Here are some points, each followed by its number:
(2.06, 0.46, 1.57, 0.84, 0.95, -2.04, -0.94, 1.07) 0
(0.60, -0.83, 2.45, -1.81, 1.55, 0.83, -0.70, 0.66) 1
(-0.87, 1.10, -0.65, -0.51, 1.14, 0.40, 1.25, -0.11) 2
(0.58, -1.85, 2.04, 2.34, 0.23, -1.67, 1.26, 2.24) 3
(-0.17, 1.18, -1.03, -0.37, -1.62, -0.77, 0.19, 0.97) 4
(-0.01, -0.20, 0.63, -0.27, -0.09, 0.53, -1.64, -0.74) 5
(0.27, 1.09, -0.57, 1.42, -1.66, -1.60, -0.50, -0.22) 6
(0.38, -1.06, -0.98, 0.98, -0.87, 0.03, 0.29, -0.55) 7
(-0.32, -0.26, -0.37, -0.04, 0.11, 1.38, -3.62, -1.71) 8
(0.51, 0.55, 0.80, 0.61, -0.32, -0.15, -2.95, -1.91) 9
(1.98, -0.61, 1.16, -1.12, -2.77, -1.36, -1.68, -1.76) 10
(0.27, -0.96, -0.14, -0.20, 1.98, -0.37, 0.35, 0.36) 11
(-0.60, 0.39, -1.27, -1.59, -1.13, 1.05, 0.68, 1.57) 12
(0.19, -0.35, -0.64, 0.90, -0.74, -0.51, 1.34, -0.15) 13
(0.09, -0.15, 0.85, -0.43, -0.18, 1.18, -0.92, 0.05) 14
(-0.32, -0.44, -1.87, -1.39, 0.85, 2.73, 0.07, -0.25) 15
(0.61, 1.30, 1.69, 1.05, -1.51, -1.82, -0.23, -1.14) 16
(-1.15, 0.45, 1.13, 0.27, 0.79, -1.63, -0.10, -0.31) 17
(0.52, 1.31, 0.64, -0.02, -0.36, -0.39, -0.88, -1.18) 18
(-0.37, -3.28, 1.83, 0.54, 2.05, -3.61, 0.74, -0.29) 19
(-1.12, -1.73, -1.91, -2.26, 0.68, 3.47, -0.80, -0.13) 20
Which two points above are nearest to each new point by angle? Their numbers follow each, nearest first.
(0.19, -0.70, -0.97, 0.96, 0.40, -1.28, -0.28, 0.42) 19 7
(-0.41, -0.61, -0.76, 1.82, 0.57, -0.64, 0.66, 0.97) 3 13
(-0.51, 0.31, -0.96, -0.51, 0.16, 1.10, 0.46, -0.43) 15 20
(0.21, -0.40, -0.54, 0.89, -0.67, -0.46, 1.19, -0.16) 13 7
(0.23, 0.85, -1.15, 0.26, 0.22, 0.60, -1.14, -0.81) 8 9
(-0.17, 0.52, -0.25, 0.91, 1.19, 0.04, -0.35, -0.84) 9 8
(0.41, -0.25, 3.25, -1.01, 0.45, -2.40, -1.84, -1.16) 17 0
(-0.19, -0.45, -0.21, -0.20, 0.72, -0.35, 0.11, 1.08) 11 3
(-0.59, 0.31, 0.64, -0.39, 1.02, -0.61, 0.73, 0.37) 17 2
(-0.06, -0.49, -0.65, 0.86, -0.74, -0.62, 0.83, 0.24) 13 7
(0.16, -0.42, -0.29, 0.62, -0.97, -0.46, 1.27, 0.05) 13 7
(0.36, -1.30, -0.90, -1.26, 1.86, -0.96, 0.36, -1.51) 11 19
(-0.66, 0.61, -0.11, 0.45, 0.37, -0.02, 1.04, -0.07) 2 13
(0.03, -0.28, -0.03, -0.35, 0.10, 1.79, -1.82, -0.46) 8 5
(-0.53, 1.57, -1.51, 1.07, 3.17, 0.12, 2.59, 2.60) 2 11
(0.27, 1.09, 0.46, -0.14, -0.18, -0.15, -0.42, -1.12) 18 9
(0.07, 2.48, 3.15, 3.03, -1.65, -3.93, 1.45, -1.13) 16 6
(-0.33, -0.09, -0.29, -0.49, 0.20, 1.00, 0.54, -0.99) 15 20
(0.64, -1.79, 0.85, -0.82, 0.14, -1.86, 0.33, 0.51) 19 3
(0.10, 1.46, 0.78, -0.07, 1.83, 2.07, 1.53, 1.82) 2 1
(0.95, -1.04, -0.40, 0.64, 0.39, -0.68, -0.85, 0.03) 0 19
(-0.68, -0.88, -0.03, -0.22, -1.41, -0.08, -0.27, -0.22) 10 7
(0.27, 1.62, 0.35, 0.50, -0.30, 0.10, -0.83, -1.59) 18 9
(0.84, -1.76, 2.16, 2.86, -1.13, -1.52, 0.66, 1.90) 3 0
(-0.60, -0.28, -1.56, -1.59, -0.73, 1.23, 0.45, 1.11) 12 20
(-0.39, 0.67, 0.50, 0.56, 1.37, -0.30, -0.33, -1.12) 17 18
(0.07, 0.60, 0.17, 0.81, 0.75, -0.62, 1.53, 1.18) 3 2
